In the rows, 128 means zero.
Each path below is one point turned by a fixed rotation once a step. After each direction that follows a path, write how fast that rotation turns it, in degrees a step (0 if it stays still).
Each turn is a multiple of 5 degrees from 10 to 175, or 0.
Each row of a path follows its step; steps can be skipped.

step 0: [120 129 120 123 130 127 136 122 129 116 120 119 102 122 120 129 132 131
 120 131 119 126 135 138 133 124 116 127 122 135 134]
step 1: [142 127 134 136 125 126 131 130 133 123 128 138 117 115 139 124 126 117
 132 112 125 135 131 114 112 125 127 136 133 124 125]
step 3: [121 128 122 135 138 136 123 113 131 133 134 129 144 128 119 122 129 134
 119 136 118 127 124 147 129 117 125 123 129 118 123]
step 4: [122 134 128 124 125 123 151 118 128 126 131 124 133 127 119 134 135 110
 120 129 140 130 123 117 124 131 125 127 136 141 119]
step 5: [137 129 136 126 127 133 138 138 121 123 121 122 115 127 136 134 139 142
 143 129 129 129 135 122 134 131 121 121 110 129 123]
step 7: [113 126 135 132 122 129 119 126 120 136 141 125 138 132 122 130 122 123
 116 118 132 122 138 128 131 130 146 142 126 134 134]
step 8: [138 142 116 135 126 129 129 129 123 116 135 119 130 137 121 133 134 121
 131 138 118 123 111 137 135 119 122 136 119 130 130]
step 9: [123 123 134 108 123 124 136 120 145 117 118 136 118 134 139 124 129 122
 130 129 123 127 127 128 126 133 112 130 134 128 120]
step 10: [130 129 131 143 121 131 125 123 129 143 130 130 107 119 136 124 126 137
 131 125 130 139 144 124 131 134 132 120 132 138 133]
step 11: [143 125 130 132 140 125 123 136 114 135 132 138 143 133 115 114 121 127
 134 119 122 132 123 125 124 119 132 121 129 121 134]
step 12: [108 127 125 123 133 128 135 125 134 116 138 124 137 131 118 132 126 124
 118 128 137 115 125 135 129 140 128 119 122 115 137]
Directions:
[121 127 124 122 127 127 127 126 130 127 131 128 125 123 128 121 128 131
 127 131 131 126 130 129 126 125 126 129 130 122 126] -> 120
[131 129 130 126 125 129 137 128 132 125 127 126 124 126 121 132 125 126
 127 131 127 128 126 130 128 130 128 131 125 126 125] -> 85
[130 126 129 121 129 124 129 129 129 125 128 133 132 132 126 126 126 127
 126 127 129 128 125 123 125 130 129 130 136 131 126] -> 145
[125 131 128 129 128 122 124 125 125 127 130 127 128 130 122 134 132 127
 128 128 127 125 128 128 123 128 120 128 127 128 128] -> 85
[128 131 127 127 127 131 127 121 121 125 127 132 128 124 129 132 122 126
 124 130 129 133 133 128 127 128 129 128 130 130 127] -> 115

step 0: [134 126 136 134 130 127 135 144 130 129 123 123 110 127 132 120 115 139
 136 120 126 125 122 121 122 124 129 121 141 132 129]
step 1: [132 129 132 121 135 131 123 126 117 124 119 130 139 142 126 115 140 126
 138 130 123 123 118 116 117 128 119 127 135 126 121]
step 2: [132 117 125 121 123 132 127 123 136 118 128 137 136 127 135 118 139 133
 126 132 138 127 118 141 125 118 133 136 114 123 131]
step 4: [131 121 139 139 134 131 127 126 121 128 124 117 128 131 135 133 126 112
 120 122 120 120 126 119 123 134 121 123 131 126 146]
step 6: [136 134 123 120 122 128 128 119 125 132 127 123 136 139 131 112 121 125
 134 128 132 122 122 134 139 123 118 135 128 133 108]
step 7: [136 127 135 132 112 123 131 125 129 118 128 117 125 129 141 123 132 122
 139 124 127 130 123 135 132 125 144 139 125 121 140]
step 8: [122 125 127 131 136 126 138 144 121 121 119 124 122 126 131 131 130 130
 128 129 116 138 120 144 117 131 124 125 142 121 132]
step 9: [136 126 121 135 144 133 128 126 115 125 132 134 137 135 128 122 127 124
 128 130 123 113 126 132 120 128 112 118 117 128 132]
step 10: [128 118 128 127 124 145 127 118 134 132 139 132 120 133 132 119 131 138
 130 133 137 118 116 133 140 132 134 125 126 136 135]
step 11: [123 130 126 119 123 129 133 123 124 134 116 118 121 137 133 135 135 114
 122 129 133 132 120 135 142 136 124 140 140 128 122]
step 12: [133 130 119 133 122 118 126 131 124 120 113 125 125 124 135 124 118 110
 122 118 125 132 129 132 123 133 128 128 114 130 143]
Directions:
[131 131 127 128 129 126 131 132 126 123 129 129 130 129 128 125 131 132
 137 129 125 128 128 129 123 124 132 130 128 124 125] -> 55
[124 128 126 129 126 130 126 128 131 124 125 130 133 124 125 128 125 126
 131 130 131 127 126 131 121 134 123 127 125 129 126] -> 100
[130 136 126 124 126 128 126 125 129 125 125 128 132 122 132 130 130 127
 126 127 131 130 124 130 132 126 130 126 131 125 129] -> 80
[127 122 125 127 125 126 132 122 133 129 131 132 133 130 127 128 127 127
 131 133 129 125 127 129 134 126 130 128 129 124 125] -> 90

step 0: [120 134 121 132 118 123 139 143 131 134 124 133 123 128 132 140 131 122
 124 142 121 119 115 128 120 138 137 140 121 116 106]
step 1: [112 141 129 129 110 127 132 129 129 114 138 130 138 132 136 128 133 131
 128 126 128 132 131 129 131 140 153 143 134 121 132]
step 2: [129 144 119 140 130 146 123 128 129 122 124 126 135 127 117 122 130 126
 117 129 138 137 126 148 129 141 145 127 115 124 122]
step 4: [118 137 128 130 125 125 138 137 137 128 134 124 141 129 123 131 136 127
 139 123 110 129 116 126 137 131 134 147 114 117 111]
step 5: [120 138 125 126 114 143 122 143 135 121 125 125 135 127 136 135 134 115
 113 135 123 142 124 133 129 139 137 146 130 124 136]
step 6: [131 145 129 133 125 141 128 137 119 125 119 130 138 135 128 132 114 131
 125 120 147 132 133 133 128 138 142 136 132 120 107]
step 7: [123 131 128 123 125 130 138 134 132 109 130 124 141 116 114 145 136 129
 122 122 135 116 126 130 127 129 141 128 110 131 114]
step 8: [112 129 131 115 124 132 126 136 119 127 132 115 139 129 122 131 142 124
 134 124 128 143 116 137 141 143 125 138 116 118 123]
step 10: [114 152 131 127 118 128 129 140 120 112 128 119 140 134 134 137 127 123
 128 120 130 124 143 124 122 127 142 130 134 126 118]
step 11: [129 139 125 136 124 121 123 136 123 122 130 123 134 128 116 145 132 116
 130 126 136 127 117 153 125 138 141 127 112 127 121]
step 12: [117 121 133 112 119 127 134 136 116 120 124 125 121 128 133 127 140 133
 119 136 144 129 120 132 130 144 138 138 115 116 120]
Directions:
[125 124 127 128 129 133 130 127 127 131 131 124 128 121 124 123 132 131
 129 127 127 131 131 126 129 131 128 123 128 129 125] -> 70
[129 123 131 124 122 128 131 128 132 127 127 121 130 131 128 129 127 128
 121 133 126 126 130 128 126 130 130 125 128 131 130] -> 160
[129 132 122 122 126 129 121 127 127 131 127 126 132 126 123 128 129 128
 127 130 125 129 125 133 128 125 128 126 129 126 133] -> 120
[126 128 129 130 123 127 130 123 128 127 138 126 131 127 126 132 129 126
 133 129 127 128 128 132 127 125 126 133 128 132 128] -> 110
[130 130 129 129 130 121 131 132 127 131 130 125 131 124 127 134 128 130
 129 127 128 125 122 124 127 133 126 124 126 128 129] -> 95
[126 119 128 128 128 128 126 130 129 128 128 127 129 129 127 126 132 124
 131 128 128 122 122 128 128 129 128 132 132 121 128] -> 90
[125 127 125 124 129 130 129 131 126 123 130 131 125 121 132 131 132 126
 124 131 131 127 129 124 125 126 127 130 128 131 133] -> 160
[128 130 132 126 127 125 129 129 130 124 127 128 128 123 129 126 128 137
 129 125 124 125 127 128 126 121 133 129 130 126 126] -> 120

step 0: [126 104 137 123 124 114 134 139 140 119 125 121 137 132 126 112 128 121
 127 129 138 127 129 114 133 130 123 127 133 128 126]
step 1: [117 130 139 138 128 121 122 120 123 124 131 128 130 121 127 136 121 138
 119 132 133 141 115 132 110 136 114 135 117 122 118]
step 2: [131 137 133 135 135 142 130 128 133 132 121 107 130 122 129 130 130 140
 121 136 121 122 124 133 130 116 148 115 135 130 121]
step 3: [134 108 123 116 127 126 128 121 131 134 124 125 119 133 122 115 128 129
 145 143 136 143 134 139 132 127 126 123 134 130 137]
step 5: [118 126 120 129 129 132 118 119 127 117 134 114 142 127 139 125 123 134
 126 138 121 118 113 126 131 116 125 128 120 115 116]
step 6: [118 130 129 127 134 134 141 139 135 127 126 122 110 128 122 131 125 143
 133 135 143 142 113 125 132 117 135 127 132 135 138]
step 7: [135 116 133 120 117 127 121 127 131 144 119 121 133 122 117 130 112 120
 123 122 127 128 123 139 124 138 118 114 137 136 132]
step 8: [129 123 137 116 121 107 129 112 127 118 133 119 132 129 139 125 133 129
 129 131 125 129 130 117 119 128 143 123 119 129 114]
step 10: [147 123 131 128 139 137 136 129 127 135 116 125 124 111 130 134 116 130
 131 124 124 139 113 135 131 118 127 120 121 118 136]
step 11: [120 109 125 116 113 131 128 119 120 119 135 124 126 118 130 119 122 134
 121 125 123 132 135 124 137 134 136 118 142 139 129]
step 12: [121 130 127 125 114 114 123 126 119 123 125 124 116 135 108 125 131 117
 129 133 136 126 118 124 117 116 124 128 120 123 111]
Directions:
[122 133 133 126 123 132 128 130 126 128 125 130 121 129 129 125 126 131
 130 130 127 129 131 126 124 132 124 127 128 126 130] -> 135
[130 128 123 129 128 134 132 123 124 124 129 129 124 123 127 124 130 124
 130 128 125 129 131 130 133 127 127 128 128 123 127] -> 55
[126 125 131 125 130 130 120 129 125 130 129 124 132 132 124 127 125 123
 130 130 126 127 131 130 130 124 122 128 127 124 128] -> 160
[130 129 126 133 124 129 131 131 127 129 121 130 132 129 129 126 123 122
 127 133 125 125 126 128 125 125 131 126 128 128 127] -> 140
[132 130 127 129 130 134 132 126 128 133 131 130 128 133 127 129 128 133
 128 131 135 125 127 127 129 125 128 123 127 125 128] -> 100

step 1: [105 121 130 133 119 135 141 138 130 124 138 119 125 127 140 119 121 122
 123 138 132 136 134 123 117 131 129 118 141 134 135]
step 2: [127 119 130 136 128 134 138 139 144 123 124 114 130 129 129 125 126 128
 147 130 133 145 124 135 125 119 130 142 113 123 124]
step 3: [107 129 136 112 117 121 139 127 138 125 130 135 119 125 119 140 126 122
 117 128 118 143 126 131 124 132 133 135 118 124 126]
step 4: [126 133 134 131 131 114 141 132 131 119 128 132 121 141 132 126 129 126
 133 136 132 130 133 134 107 117 134 135 140 122 149]
step 5: [133 116 122 119 130 142 134 128 139 129 137 129 118 130 128 136 118 121
 129 145 146 145 120 129 132 132 128 137 137 122 130]
step 7: [127 131 121 112 126 125 117 143 141 117 132 126 135 131 125 123 137 113
 137 130 132 137 129 139 109 127 136 135 121 125 132]
step 8: [123 123 119 111 125 126 144 115 130 116 139 121 123 141 137 137 112 122
 121 125 123 135 130 130 122 125 131 138 130 140 128]
step 9: [114 118 133 130 131 138 124 137 128 133 117 124 118 132 141 127 130 130
 134 144 128 136 139 127 118 125 141 141 134 140 139]
step 10: [124 122 121 118 129 132 133 127 137 135 117 121 121 139 127 121 128 124
 132 129 129 150 104 144 130 129 133 124 119 124 133]
step 11: [128 130 130 113 110 114 145 136 133 135 131 141 125 132 139 129 131 116
 124 129 129 134 135 124 129 125 135 131 118 140 140]
step 12: [118 125 126 131 129 122 123 126 113 123 138 125 129 137 143 133 132 119
 134 134 150 141 124 134 109 125 130 135 126 124 135]
Directions:
[124 127 125 129 127 128 129 123 130 128 133 131 130 128 134 128 127 131
 129 126 135 126 131 130 128 126 131 130 137 129 127] -> 95
[131 128 126 134 128 120 134 130 131 129 126 127 130 131 129 124 125 132
 126 127 124 128 130 127 128 130 126 129 130 133 130] -> 155
[130 130 124 129 122 129 129 133 126 133 131 125 133 126 132 125 127 123
 126 127 132 129 129 126 128 129 127 126 125 124 127] -> 70

step 1: [134 133 134 126 147 122 128 131 135 108 115 121 126 121 123 142 138 107
 130 133 129 132 138 139 136 126 141 121 133 123 128]
step 3: [123 132 130 132 124 130 136 115 137 131 146 126 126 127 111 128 134 138
 132 119 132 116 147 133 120 138 131 144 138 115 136]
step 4: [126 123 121 124 137 131 115 128 136 136 128 139 116 139 120 123 136 139
 115 126 117 131 150 147 129 122 128 137 141 126 123]
step 5: [132 142 144 122 133 133 116 120 127 128 117 116 115 127 131 133 130 147
 114 134 128 134 122 135 131 117 124 130 149 132 120]
step 6: [123 121 146 128 111 124 123 128 122 123 131 126 144 131 125 137 122 149
 115 132 136 133 123 118 134 129 143 130 144 135 132]
step 7: [134 117 129 114 110 125 118 138 126 125 121 121 127 132 129 122 126 131
 119 120 129 119 128 133 117 141 158 130 127 120 137]
step 8: [143 126 135 122 140 143 106 138 144 138 128 131 128 132 143 135 122 129
 128 119 121 125 124 128 127 142 140 121 120 122 125]
step 9: [132 144 136 116 143 115 125 123 138 131 132 135 138 119 139 153 131 132
 131 123 143 139 124 132 120 136 131 124 121 127 129]
step 10: [118 127 130 127 127 123 143 131 130 115 128 124 136 126 140 148 130 120
 115 123 129 140 156 131 123 134 131 121 124 132 135]
step 11: [136 136 126 121 130 140 138 142 138 131 129 108 115 126 129 127 129 113
 126 131 136 132 152 120 131 131 129 136 137 121 141]
step 12: [130 132 134 132 144 127 120 126 144 124 142 126 118 131 107 139 131 122
 140 139 125 124 139 119 141 130 140 137 141 126 123]
Directions:
[128 129 124 131 127 131 122 138 129 130 127 127 127 125 128 124 130 127
 131 126 129 127 132 134 130 127 129 128 129 128 128] -> 100
[130 129 129 131 125 127 128 121 130 127 129 131 128 124 124 124 129 128
 126 129 122 126 130 130 132 125 125 128 135 125 132] -> 35
[128 134 124 129 128 131 127 127 128 128 129 128 134 128 128 130 123 134
 136 131 130 129 128 124 129 129 128 130 131 125 129] -> 120
[124 130 127 127 133 129 129 126 128 130 133 130 130 127 132 127 125 130
 127 123 126 128 128 136 125 132 123 131 127 129 130] -> 65
[129 130 129 129 130 134 133 128 128 134 126 122 125 124 134 126 127 130
 125 127 124 127 126 126 132 128 129 127 127 125 125] -> 120
[121 127 133 125 120 129 132 131 124 128 131 128 129 127 130 126 130 129
 132 123 126 128 132 125 126 127 128 125 129 125 131] -> 95

step 1: [134 114 141 114 128 141 131 115 118 129 131 119 114 122 132 113 130 119
 137 139 140 124 130 122 126 125 135 129 117 132 132]
step 2: [136 116 138 122 118 137 125 125 124 116 115 132 112 134 129 113 113 117
 143 122 123 126 123 123 126 114 127 131 130 123 122]
step 3: [131 128 135 128 125 138 123 119 124 118 123 121 122 134 130 123 125 140
 155 117 140 126 127 127 111 132 113 130 125 123 123]
step 4: [128 144 128 122 134 122 142 122 120 115 107 126 127 115 137 130 114 126
 144 118 132 128 124 129 121 129 122 130 117 128 122]
step 5: [119 130 125 127 130 126 134 115 132 119 125 123 125 109 134 131 123 130
 132 137 139 106 113 124 119 134 125 132 133 120 111]
step 6: [122 143 136 127 123 132 128 120 120 114 128 119 121 119 123 139 118 126
 125 128 122 122 120 109 119 129 143 132 138 138 118]
step 7: [131 136 129 117 120 133 135 117 117 129 123 112 124 123 120 118 138 134
 124 135 137 130 108 122 121 126 129 137 145 139 130]
step 8: [117 129 136 121 124 128 140 127 123 127 113 128 122 134 122 118 125 120
 118 119 134 134 125 127 113 115 124 124 151 136 119]
step 9: [120 132 129 124 133 133 125 110 121 136 129 123 131 127 133 111 128 126
 122 120 143 128 138 114 112 125 112 117 135 131 127]
step 10: [137 135 116 122 126 116 126 121 118 129 128 129 120 112 128 120 117 110
 130 120 126 126 136 120 122 115 113 117 131 137 127]
step 11: [137 129 114 125 116 126 134 119 139 124 149 119 123 117 120 124 123 128
 129 116 136 119 127 124 115 118 116 128 132 116 126]
Directions:
[127 132 132 128 130 132 125 126 126 127 132 124 130 130 128 132 128 132
 128 124 129 132 134 124 125 131 131 126 124 131 130] -> 125
[132 129 131 130 123 130 134 122 123 126 127 125 125 124 131 126 124 127
 129 126 132 126 130 128 124 126 128 128 132 128 125] -> 0
[130 125 131 130 128 127 132 126 132 128 127 126 131 128 121 127 131 127
 125 130 128 124 126 125 128 130 137 131 128 133 129] -> 55
[122 130 125 128 128 129 131 128 126 131 134 126 124 124 126 131 123 130
 128 131 127 129 125 130 130 130 134 131 129 125 129] -> 55

step 0: [135 124 126 125 122 132 125 143 132 108 137 147 136 136 150 134 123 131
 131 129 142 119 127 124 125 120 131 129 122 124 134]
step 1: [128 133 124 120 125 131 125 143 134 117 136 128 114 123 126 141 133 139
 110 135 123 137 132 149 130 131 114 129 121 121 135]
step 2: [136 116 137 134 136 122 120 131 131 132 143 135 135 132 149 141 123 131
 130 130 139 137 118 132 135 136 130 138 122 116 142]
step 4: [141 129 133 124 131 124 126 135 119 131 135 150 115 130 148 135 122 130
 128 138 132 128 125 129 132 119 135 113 117 126 142]
step 6: [127 123 122 142 132 122 123 123 127 129 137 138 127 121 153 138 124 134
 136 129 150 126 124 137 128 133 117 115 119 129 130]
step 7: [130 123 131 128 102 126 132 125 147 120 128 132 126 120 138 137 123 129
 112 135 124 125 135 141 116 124 130 127 129 131 142]
step 8: [142 141 130 133 130 132 122 140 136 136 133 127 124 135 150 136 127 125
 134 132 124 128 113 140 130 125 116 112 120 121 136]
step 9: [130 120 128 115 116 133 134 138 138 105 130 132 135 117 144 139 121 121
 127 122 134 135 124 128 116 134 125 133 128 114 129]
step 10: [117 138 118 131 135 130 116 137 128 122 138 134 119 126 144 136 122 140
 128 123 131 125 136 150 133 125 125 122 113 120 135]
step 11: [134 114 141 122 118 121 129 134 134 122 143 130 126 123 136 141 118 133
 127 133 120 144 121 139 122 129 135 141 128 130 146]
step 12: [137 122 119 127 134 143 117 134 126 135 127 115 129 128 144 139 125 115
 133 134 141 135 132 148 132 123 123 122 116 125 136]
Directions:
[125 133 128 127 128 129 127 135 133 123 131 125 133 133 130 129 129 130
 129 126 124 127 126 130 127 130 129 133 128 125 126] -> 40
[121 127 131 133 130 123 125 123 132 131 130 128 129 125 128 130 127 131
 128 125 128 128 131 133 129 133 128 132 130 130 130] -> 85
[130 135 125 129 132 130 126 130 128 133 125 124 122 125 131 125 129 131
 127 130 133 128 129 132 127 128 129 130 129 127 125] -> 170
[132 126 128 131 128 129 126 128 133 130 128 124 124 129 125 125 126 128
 132 127 126 132 120 125 130 130 126 130 129 125 134] -> 115
[125 127 122 130 127 129 127 129 132 124 130 131 123 125 126 124 127 131
 130 130 127 120 130 126 129 127 133 126 126 130 132] -> 110
[130 128 129 128 123 135 125 125 129 127 125 128 131 130 125 127 126 127
 125 125 131 126 133 129 127 124 129 133 130 124 133] -> 160

step 0: [130 133 133 120 144 130 128 118 117 141 133 123 125 125 127 137 120 137
 129 115 131 132 136 124 111 136 126 131 146 119 136]
step 2: [117 122 132 130 149 143 139 123 115 130 130 127 136 127 116 130 133 142
 126 134 113 127 130 135 132 132 128 130 133 119 118]
step 4: [134 130 117 123 138 138 129 131 130 134 137 126 150 129 115 130 131 122
 115 124 131 138 144 124 128 126 125 137 134 132 113]
step 5: [129 132 122 118 146 138 140 129 117 132 140 135 130 120 116 120 138 122
 140 140 133 135 139 125 127 128 133 134 134 121 133]
step 6: [123 136 114 126 135 130 128 123 118 120 138 126 139 122 119 121 124 119
 134 136 115 137 133 135 111 134 122 138 118 140 134]
step 7: [129 128 118 141 132 120 149 121 121 126 132 126 145 133 114 139 124 124
 124 133 128 131 141 136 116 133 133 129 138 128 129]
step 8: [132 136 127 131 130 136 133 138 119 133 122 115 138 126 122 137 130 131
 143 137 140 134 137 132 111 122 144 136 128 130 138]
step 9: [127 142 116 131 135 135 128 136 118 123 110 123 135 127 105 120 128 135
 121 131 126 130 126 129 122 134 136 133 125 142 127]
step 10: [119 145 117 145 136 119 133 134 117 125 125 125 127 129 116 120 124 133
 136 129 134 123 141 132 126 138 134 129 128 111 121]
step 11: [130 137 120 140 120 131 123 129 121 129 122 108 133 128 136 120 132 131
 133 126 123 135 153 123 124 134 135 143 126 130 124]
step 12: [130 129 122 138 126 127 136 132 129 119 128 120 127 119 111 125 151 134
 122 119 126 136 137 122 133 138 141 136 138 132 132]
Directions:
[128 130 128 130 131 133 132 131 126 125 125 133 123 122 127 129 131 127
 131 129 124 130 121 128 129 129 126 128 124 129 126] -> 100
[125 135 130 130 124 129 125 129 131 133 133 128 128 126 130 127 124 130
 127 131 127 132 128 130 129 123 128 132 124 133 129] -> 145
[129 128 130 130 128 135 130 130 126 129 126 130 127 132 135 125 131 127
 128 134 126 126 132 130 126 124 129 128 131 124 128] -> 125
[122 126 128 127 131 125 124 128 126 123 129 129 129 128 126 122 125 130
 127 136 124 123 126 129 130 129 129 128 125 126 130] -> 95
[131 132 128 127 133 129 126 135 130 128 126 129 129 131 126 127 125 130
 125 130 136 125 126 123 127 125 123 129 128 128 126] -> 70
